One vector is turned by the same rotation once a tick. Each row is the vector after some number of ticks, and that number follows the row.
The counts run from 0 to 765.
[ 1.67 -1.52  0.90 -0.93 -0.20  0.35 -1.95  0.63 -2.34  0.45  0.87 -1.47
  0.12  1.44 -1.89 -2.62  0.32  2.63 -2.29  4.13 -0.02  3.24 -2.12 -0.64
  1.15  1.03 -4.27] => 213
[-0.82 -2.20  0.01  2.14  0.18  0.10  0.11 -1.07 -2.09  2.15  1.82 -0.04
 -1.64 -1.39 -0.49 -2.07 -1.22  2.22 -1.39  0.38 -0.32  4.04 -1.83 -0.98
 -3.09  0.71 -1.93] => 703
[-0.70 -0.36  0.07  0.28 -1.24  1.22 -1.68  4.03 -0.35  1.49  2.07  3.37
  0.91  0.60  1.65 -1.15 -0.16  3.75 -0.71 -1.44 -0.32  3.06 -0.67 -0.01
  0.74 -0.13 -0.97] => 626
[ 0.00 -3.09  1.41 -0.27  2.56 -1.95 -0.86  1.72 -0.27  1.12  1.21  1.71
 -2.19  0.55  1.46 -1.00 -3.83  0.75  1.23  0.15 -0.24  1.82 -1.00 -1.71
 -1.39  1.09  0.02] => 296
[ 0.14 -3.28  3.76  0.58  2.80 -0.52 -1.47  0.73  0.21  1.99  0.53 -1.08
 -1.17  2.16  0.11 -0.51 -2.82  1.69  0.43  0.51  1.02  0.99 -2.43 -0.36
  1.62  0.42  0.90] => 544
[-0.20  0.99  0.46  3.22  1.19 -0.43 -2.36  0.55 -0.82  3.06  0.16 -1.46
 -2.67  1.98 -0.28 -2.00 -3.17  1.86 -1.35  0.37 -0.37  0.70 -3.04 -1.46
  0.12  0.71 -1.17] => 469
[ 2.11 -2.04  2.10 -0.19 -0.25  0.33 -0.48  3.33  3.70 -0.50  2.30  2.31
  2.12  0.05  0.00 -0.60  0.91  3.07  0.60 -0.06 -0.26  0.32 -1.89 -0.93
  2.26 -0.84 -1.78] => 360
[-0.32 -1.57  4.15  0.49  1.74 -1.62 -1.05  1.03  2.83  0.17  0.12  1.46
 -0.23  2.27  0.12 -1.73 -0.17  1.37 -2.42  0.21  1.72  0.09 -2.99 -0.80
 -0.38 -0.93 -1.53] => 89
[-1.69 -0.70  1.99  1.35 -1.07 -1.85 -2.95  3.45  1.22  1.80  2.16  1.33
  1.25  0.81  1.70 -1.08  0.58  3.16 -1.91 -1.12  1.54  1.67 -1.55 -0.49
 -0.79  0.02  1.11] => 120
[-0.22 -0.65  3.46 -0.07  1.12  0.21 -0.20 -1.21  0.06 -0.41  1.19  0.86
 -1.89  1.58  0.47 -0.87 -0.92  2.55 -2.88  2.87 -1.22  0.62 -3.47 -0.85
  1.52  1.34 -4.82] => 9
[-0.44 -0.48 -0.34  2.55 -0.84  0.04 -4.57  1.08 -0.52  3.79 -0.06 -1.04
 -0.18  1.25 -0.14 -1.25 -1.03  3.94 -2.69 -0.40 -0.86  2.65 -2.44  0.44
 -0.03  0.32 -0.93] => 446
[-0.38 -0.86  2.84 -1.03 -0.53 -0.06 -2.18  3.68  0.11  0.84  1.68  2.57
  1.10  1.75  1.79 -0.90 -1.17  2.35 -0.46  1.28  0.00  2.00 -0.77 -0.02
  0.86  0.39  0.57] => 596
[-2.49 -1.66  1.39  2.83 -1.48  0.76 -3.04  1.59 -0.49  2.07  2.18 -0.45
  1.62  0.62  1.44 -2.52 -0.54  1.18 -2.02 -0.45  2.83  1.15 -2.20 -0.98
 -0.10 -1.19 -0.68] => 146
[ 1.01 -3.56  3.43 -0.44  0.00 -2.45 -1.69  1.99  1.26 -0.57  1.00  0.80
  0.12  0.72  0.67 -2.13 -0.55  2.63 -0.65  1.58  3.68  1.41 -2.90 -1.58
 -1.39 -2.03  0.52] => 114
[ 2.27 -0.40 -0.27 -0.73  0.88  0.78  0.87 -0.10  1.65  0.92  1.54  1.39
 -0.26  0.10  0.06 -0.75 -1.23  2.78  0.60  0.75 -2.65  1.41 -2.20 -0.86
  0.87  2.26 -4.65] => 7
[ 0.12 -1.51 -0.11  1.41 -0.56  2.74 -2.69  0.62 -1.48  3.91  0.10 -0.08
 -0.96  0.07 -1.16 -1.51 -1.46  2.13 -0.34  1.07 -0.61  4.07 -1.87  0.30
 -0.38 -0.37 -0.06] => 198
[-0.67 -1.15  1.06  0.56 -1.12 -0.54 -0.04 -1.70 -0.26  2.09  1.33 -1.66
 -0.14  1.68 -0.42 -2.52  0.19  1.49 -3.91  1.31  0.07  0.49 -3.68 -1.23
  1.10  0.48 -4.86] => 461
[-0.81 -2.54  1.44 -0.90  2.10  1.19 -1.35 -1.21 -1.72  1.14  1.35  0.82
 -1.92  0.32  1.25  0.53 -2.17  3.77 -0.22 -1.20 -0.10  4.03 -0.99 -0.36
 -0.51  3.13 -1.73] => 274
[-1.35 -1.50 -0.33  0.23 -3.80  1.33  0.46  1.62  0.73  0.83  2.68  1.07
  1.59  0.46  0.35 -1.67  0.66  1.95 -2.33 -1.03  0.44  2.57 -1.70 -1.61
 -0.68 -0.40 -2.52] => 405
[ 0.64  0.05  0.11  0.63 -1.58  0.43 -1.56  3.42 -0.58  1.19  1.98  1.69
  2.23  0.69  1.89 -2.90  0.97  2.83 -1.78  0.00  0.83  2.91 -1.02 -0.17
 -1.01  0.42 -0.52] => 398
[ 0.68 -1.77  0.59  2.66  2.44 -0.88 -1.93 -0.22  0.04  3.27 -0.84 -1.33
 -2.67  1.05 -0.15  0.11 -2.69  2.31  0.04  0.46 -0.34  2.34 -2.49  0.39
  1.39  2.34 -0.01] => 495
[-1.29 -3.90  1.03  0.92  2.30  0.85  0.53 -0.67  0.82  3.31  2.19  0.42
 -3.07 -1.31 -0.43 -0.36 -2.74  1.89  2.22 -1.22 -1.53  2.42 -2.25 -0.16
 -1.15  0.68 -2.26] => 278
[-2.73 -2.99  1.45 -0.34 -0.07  1.08  1.12  2.22  0.89  1.62  2.98  2.21
 -0.21 -0.30  1.43 -0.88 -2.11  0.57  0.31 -1.69  0.95  2.62 -1.07 -2.07
 -1.18  1.19 -0.02] => 326
[ 1.13 -2.30  0.84 -1.04 -0.85  1.33 -0.98  1.50  1.06  1.57  1.30  0.61
  1.26 -0.15 -2.17 -1.51  0.22  3.37 -0.62  0.31 -1.33  2.15 -2.71  0.12
 -0.86 -3.58 -3.22] => 384
[ 0.96  1.98  1.12  1.87  1.99 -0.64 -1.50  1.42 -0.95  1.98  1.16  0.04
 -1.93  2.76  0.29 -1.56 -2.58  2.13  0.00  0.61 -0.63  0.83 -0.47 -0.80
  2.41  3.20 -2.97] => 242
[-0.55  0.32  1.50  1.80  1.59 -2.09 -2.74  0.46 -0.53  0.30  0.88 -0.14
 -2.68  2.48  1.86  0.61 -1.89  4.00 -1.83  0.75  0.30  0.91 -2.40 -0.62
  2.01  3.92 -2.21] => 268
[-2.52 -1.23  2.22  1.42  2.35  0.74 -1.03  0.32 -0.85  1.83  0.76 -0.48
 -2.91  0.74  1.58 -0.62 -3.53  0.12  0.16  0.00 -0.85  1.90 -2.50 -0.73
  0.09  2.22 -1.03] => 271
[-0.42 -2.03  4.45 -0.88  1.21  0.13  0.31  1.45  1.93 -0.51  1.78  1.02
 -0.57  1.09  0.35 -1.70 -2.60  0.58 -0.22  1.85  1.02 -0.53 -3.27 -1.76
  1.09  0.16 -2.67] => 313
[ 2.76 -1.52 -1.14 -0.20  0.28 -0.01  0.23  0.08  0.00  1.95  2.30 -0.43
 -0.12  2.11 -1.77 -1.51 -1.88  1.35  0.58  2.51 -2.23  2.08 -2.52 -1.71
  1.93  1.17 -3.66] => 235
[ 0.24 -0.31  0.03  2.01 -1.62 -0.22  0.78 -0.22 -0.22  1.61  2.08 -1.00
 -0.51  0.63 -0.24 -2.63 -2.42  0.60 -0.97  1.19 -0.16 -0.62 -2.22 -2.85
  1.39  0.29 -3.36] => 462
[ 0.44  1.86 -0.20  1.98 -0.35 -0.93 -2.67  0.64 -2.08  0.60  1.64  0.50
 -0.39  2.28  1.26 -1.81 -0.60  2.85 -2.30  1.21  0.09  1.79 -1.10 -0.52
  2.30  2.53 -0.84] => 219
[-0.19 -4.26  1.24 -1.67 -0.17 -0.72  0.93  2.30  2.42 -0.23  3.38  3.69
  1.88 -0.17  0.36 -0.11 -0.45  2.13 -0.10 -1.35  0.39  2.53 -1.95 -0.98
 -0.64  1.55 -1.08] => 330
[-0.09 -3.48 -0.34  0.05 -0.59  0.99  1.85 -0.72  1.67  2.55  2.86  0.41
 -0.38  1.31 -0.51 -1.63 -1.67  0.63  2.29 -1.57  0.16  0.98 -1.78 -2.91
  0.70  2.40 -2.52] => 531
[ 1.08 -0.21 -1.68  1.62 -2.53  1.30 -1.51  1.46 -0.41  3.04  1.23  1.54
  1.15  0.12 -0.05 -1.27 -0.19  2.34 -0.08 -1.48  0.24  4.74 -0.39 -1.25
  0.90 -0.92  0.77] => 174
[ 0.17 -0.05 -0.41  1.74  0.87  0.77 -2.07 -1.99 -0.88  3.35  0.32 -1.38
 -1.09  0.01  0.76 -0.91 -0.54  4.22 -1.70 -0.16  0.93  3.16 -2.48  1.97
 -1.42  0.50 -0.52] => 700
[-0.23 -2.73  0.75  1.97 -0.68  1.21  1.42  0.88  3.93  1.35  2.69  0.85
  0.46 -0.31 -0.41 -1.63 -0.61  0.25  0.90 -2.27 -0.95  0.60 -2.32 -1.44
  1.33 -1.81 -1.60] => 105
[ 0.66 -2.66  2.04  1.57  1.42  0.02  0.81 -2.60  1.15  2.13  2.19 -0.07
 -1.86  0.28 -1.19 -0.17 -2.51  2.09  0.01  1.74 -1.71  1.17 -2.99 -1.42
  1.30  0.24 -3.58] => 259
[-1.03 -0.53  0.50  1.04  0.25  1.11  1.23 -0.44  0.17  2.88  1.75  0.25
 -0.10  1.24  0.26  0.58  0.16  2.03 -1.15 -1.11 -1.32  1.17 -1.77  0.13
  2.66  3.36 -4.92] => 230
[ 2.12 -4.12  1.26 -0.39  0.07 -1.19 -0.18  2.41  3.79 -0.26  2.53  0.84
 -0.26  0.67 -0.90 -2.88 -1.85  1.10  1.01  1.16  1.02  0.27 -3.29 -3.27
 -1.22 -2.54  0.47] => 110
[ 0.73 -4.30  3.91 -0.30  2.18 -1.39  0.22  0.13  0.95 -0.03  0.52 -0.16
 -2.74  1.12 -0.49 -0.74 -3.60 -0.24  0.37  3.10 -1.01 -0.12 -2.97 -1.86
 -0.47  0.86 -1.00] => 289
[-0.49 -3.06  1.32 -0.55 -2.11  1.20  0.57  0.46  1.00 -0.67  2.28  0.64
  0.56 -0.64 -0.35 -3.35  0.51  1.95 -1.17  2.30 -1.39  2.54 -2.53 -0.43
 -0.39 -2.63 -3.44] => 635
[ 0.94 -0.20  1.28  0.73  1.95 -1.59  0.81  0.87 -0.35  1.61  0.93 -0.32
 -2.16  0.94  0.77 -1.81 -3.73  1.02  0.82  2.03 -1.28  0.26 -2.71 -1.68
  0.94  1.52 -1.89] => 265
[-0.55 -1.11  3.58  1.13 -0.08 -1.96 -1.82  2.47  1.09 -0.11  1.23  2.11
  0.02  1.27  1.92 -2.62 -1.83  1.09 -0.79  0.22  1.96  0.42 -2.60 -0.86
 -0.51 -1.16  1.18] => 344
[ 0.28 -0.83  1.62  1.15  0.56  0.49 -2.12  0.26 -0.85 -0.03  1.49 -0.50
 -0.66  1.41 -0.70 -3.69 -0.74  1.57 -2.67  2.85 -0.89  2.01 -2.77 -1.85
 -1.97 -1.51 -3.12] => 666
[-1.29 -1.38  0.78 -0.24 -0.94  1.15 -2.75  3.17 -0.92 -0.03  2.02  1.80
  0.13 -0.49  2.24 -2.41 -2.50  1.84 -0.52  2.12 -0.15  3.41 -1.75 -0.90
 -1.12 -0.72  1.39] => 623
[-2.64 -2.60  1.11 -0.60 -1.03  1.08 -0.83  3.53  0.18 -0.02  3.49  1.43
  1.46  0.80  2.38 -2.32 -0.11  1.30 -0.89 -1.53 -0.12  1.64 -1.96 -0.55
 -0.01  0.56 -1.24] => 603
[ 0.18 -3.90  2.46 -1.13  1.35 -2.03  1.13  1.74  2.94 -0.23  2.09  1.71
 -0.26  1.72 -0.37 -0.08 -0.70  0.92  2.09  1.36  0.50 -0.11 -1.27 -0.09
  1.49  1.44 -1.59] => 311
[-0.78 -2.62  2.30  0.57  2.98  0.21 -2.15  0.03  0.41  1.18  0.95  0.42
 -2.23 -0.92  0.81 -0.20 -3.20  2.70  1.46 -0.90 -0.08  2.79 -2.58 -0.51
  0.30  1.34  0.50] => 297
[-2.20 -1.29  0.54  2.48 -1.81  2.56 -3.18  1.10 -1.19  2.85  0.45 -0.23
 -0.97  0.32  1.55 -2.91 -0.78  1.00 -0.59  0.17 -0.24  3.47 -2.56 -0.33
  0.18 -2.76  0.63] => 172
[ 0.48 -3.10  3.21 -0.90  1.61 -0.47  0.69 -1.35  1.61  0.97  1.15 -0.43
 -0.50  1.00 -0.13  0.66 -0.90  2.85 -0.82  0.23 -0.64  0.23 -1.92  0.06
  0.93  1.21 -3.15] => 286
[ 0.15 -0.51 -0.86  3.18 -0.77  0.95 -0.69 -0.88  0.02  3.58  1.63 -0.13
 -1.55  1.11 -0.23 -0.19 -0.86  2.93  0.11 -3.02 -0.38  3.25 -1.20 -0.43
  0.77  2.81 -1.53] => 477
[ 1.29 -0.52  0.88  2.57  0.96 -0.78 -0.22 -1.72  3.14  2.27  1.01 -1.81
 -1.35  1.07 -1.75 -1.08 -0.95  3.43 -0.78 -0.70 -1.54 -0.36 -3.39  0.60
  0.41 -0.76 -4.68] => 712
[ 2.02 -2.76  1.54  0.92  0.55 -1.13  0.55 -0.13  2.62  1.56  3.20 -0.83
 -1.75  1.61 -0.96 -1.75 -3.11  0.76  1.31  1.05 -0.20  0.09 -2.23 -3.58
  0.83  2.12 -2.76] => 512
[-0.95 -1.43 -1.57  0.70 -2.73  1.32 -0.13 -0.18 -1.85  2.82  2.55  0.78
  0.27  0.31  1.39 -2.22  0.49  2.26 -1.90 -0.06 -0.04  3.69 -1.48 -0.52
  0.14  0.76 -2.25] => 201
[ 1.06 -1.13  3.12 -1.51  0.08  1.79 -2.49  3.63  2.34  1.03 -0.65  0.78
  1.44  0.81 -1.48 -1.40  1.04  2.21 -0.02  0.87 -0.39 -1.08 -2.44  0.40
  1.69 -2.44 -2.07] => 613
[ 1.69 -1.22 -1.02  2.30  0.17  0.49  0.85 -1.05 -0.20  3.09  1.50  0.17
 -1.38 -0.02  0.51 -1.82 -2.33  2.19  0.58 -0.46 -0.04  3.80 -1.74 -1.43
 -2.87  2.27 -0.98] => 729
[ 0.59 -2.55  1.95 -1.02 -1.22 -0.25  0.07  2.43  2.48  0.08  1.82  2.30
  1.49  1.04 -0.89 -0.41 -1.01  0.76  1.36  0.35 -0.34  0.27 -1.77 -0.67
  2.73 -0.79 -2.44] => 588
[-1.33 -0.01  0.76  0.96  0.73 -1.03 -2.60 -0.85 -1.50  1.15 -0.01 -0.78
 -1.63  0.65  0.72 -1.92 -1.90  2.69 -3.39  2.76  0.98  1.73 -3.59  0.69
 -1.69  0.90 -2.07] => 696
[-1.24 -2.55  2.32  0.85  1.35 -0.70 -1.11 -0.27 -1.91  1.17  1.20  1.40
 -3.17  1.36  0.84 -0.63 -3.64  0.54 -0.48  1.58  0.58  3.31 -2.85 -0.82
 -0.39  1.69 -0.33] => 270
[ 1.09 -2.27 -0.73 -1.03 -1.50  1.36 -1.47  0.94  2.22  2.98  1.43  0.05
  1.93 -0.26 -2.12 -0.88  1.95  3.12 -1.33  0.49  0.57  2.67 -1.76  0.07
  0.95 -1.56 -1.83] => 156
[-0.68 -0.63  0.20  2.05  1.09  1.50  0.92  0.47  0.41  2.98  1.56  2.00
 -1.88 -0.33  0.50 -0.62 -2.09  2.78 -0.53 -2.09 -1.24  2.43 -2.16 -0.34
  0.63  2.43 -2.75] => 25
[ 1.94 -3.98  0.26  0.86  0.08  0.13  1.99 -1.93  2.76  2.35  0.57 -0.84
 -1.53 -0.93 -1.66 -1.46 -1.87  0.08  1.78 -0.18  0.31  1.01 -3.25 -2.37
  0.19  0.23 -1.71] => 760
[ 0.55 -1.18  0.17  0.61 -1.55 -1.61 -2.57  3.81  0.00 -0.55  2.07  1.34
 -0.06  2.44  0.60 -2.35 -0.77  0.90 -1.82  3.31  1.21  1.07 -2.30 -3.07
  1.01 -1.57  0.78] => 140
[ 2.93 -2.06  1.35  1.00 -0.97 -0.91 -1.00  3.43  3.05  1.66  1.79  0.54
  1.21  1.29 -1.16 -2.93 -1.74  0.69 -0.02  1.56  0.01  0.91 -2.07 -2.26
  0.63 -2.59 -0.14] => 136
[-0.55 -2.72  2.66  0.27 -0.49 -0.31  2.34  3.56  2.79  0.19  3.79 -0.07
 -0.16  1.30 -0.06 -1.27 -1.50 -0.17  1.89  0.44 -0.16  0.40 -1.76 -2.84
  1.32  0.72 -1.74] => 561
[ 0.91 -0.12 -1.24  1.32 -1.35 -0.91  0.85 -0.61 -0.03  1.35  2.83  1.77
  0.24  0.80 -0.31 -2.12  0.25  3.75 -0.99 -0.60 -0.54  2.55 -2.19 -1.26
 -1.03  1.14 -3.82] => 683
[ 1.15 -4.44  3.57  0.47  1.71 -0.81  0.13  0.53  0.86  0.14  1.71 -0.59
 -2.29  1.59 -0.40  0.86 -1.92  1.57 -0.07  2.04  1.63  0.41 -2.32  0.14
  2.94  1.18 -1.50] => 540
[-2.56 -1.90  2.05  0.79  2.40  0.06 -2.15  1.50  0.89  1.88  1.35  1.27
 -1.93  0.34  2.29  0.30 -2.18  2.47 -0.23 -2.27  0.08  2.60 -1.46  1.40
  0.56  2.32  1.13] => 298
[ 1.98 -1.65  2.48  2.24  2.53 -0.96 -0.86 -0.10  3.39 -0.15  0.20  0.40
 -2.22  0.96 -0.45 -0.53 -2.09  1.49  0.04  1.88 -0.97 -1.15 -3.84 -0.55
  1.05 -0.07 -2.52] => 62
[-0.91 -0.96  0.08  2.97 -0.10 -0.13  0.87 -1.38  2.18  2.34  2.38 -1.78
 -1.09  0.58 -1.21 -1.79 -0.44  1.08  0.11 -0.78 -0.39 -0.18 -2.86 -1.26
 -0.06  0.77 -3.37] => 735
[-0.61 -1.12  0.57  1.56 -0.33  2.29 -2.33  0.63 -2.96  2.29  0.99 -0.94
 -2.49 -0.31 -0.18 -3.44 -1.91  1.50 -0.88  1.75 -0.66  4.01 -1.60 -0.55
  0.55  1.87 -0.65] => 221
[-0.07  1.37  1.63  1.06  1.13 -0.33 -3.59  0.77 -1.27  1.08 -0.33 -0.25
 -0.06  0.50  0.75 -1.92 -0.62  3.52 -3.44  2.01 -0.42  1.85 -2.35  0.53
 -0.50 -0.64 -2.89] => 670
[-0.14 -2.29  1.94 -0.08  1.31 -1.03  0.51 -1.11  0.02 -1.18  1.21 -0.67
 -1.46  1.36 -0.26 -0.87 -2.43  1.45 -1.01  2.70  0.47 -0.33 -2.64  0.20
  1.27  2.19 -3.77] => 263
[-0.07  1.27 -0.69  2.61  1.39 -0.68 -1.79  0.05  0.64  4.28  1.54  0.66
 -1.34  0.87  1.76  0.06 -1.14  2.94 -0.67 -2.09  0.12  2.69 -1.98 -0.79
  0.55  2.92  0.01] => 724
[-2.40 -1.83  1.10  1.14 -0.94  1.98  0.23  1.46 -0.63  2.71  2.60  0.21
  0.26  0.23 -0.27 -1.77  1.20  1.45 -2.71 -1.61  1.90  2.41 -1.95 -0.06
  0.77  0.22 -1.59] => 176
[ 2.24 -2.00 -0.14  0.20  0.92  0.23  0.27 -0.14 -1.16  2.54 -0.31 -1.24
  0.11  1.95 -2.06 -0.48 -0.94  2.92  0.74  2.92 -1.75  1.32 -1.83  0.03
  1.54  1.01 -4.73] => 236
[-0.95 -3.46  1.85  0.34 -0.10  1.26 -3.43  2.40 -0.25  1.31 -0.13  1.81
  1.04 -0.79  0.40 -0.59  0.09  3.71 -1.75 -0.51  1.64  4.08 -2.43  1.75
 -0.64 -1.56 -0.15] => 373
[-0.45 -0.35 -1.28  1.74 -2.35  2.04 -1.55  0.75  1.05  2.91  2.01  0.97
  1.37  0.07 -0.20 -2.09  1.21  3.53 -0.51 -2.10 -0.96  3.14 -1.21 -0.97
  0.48  0.34 -2.60] => 428
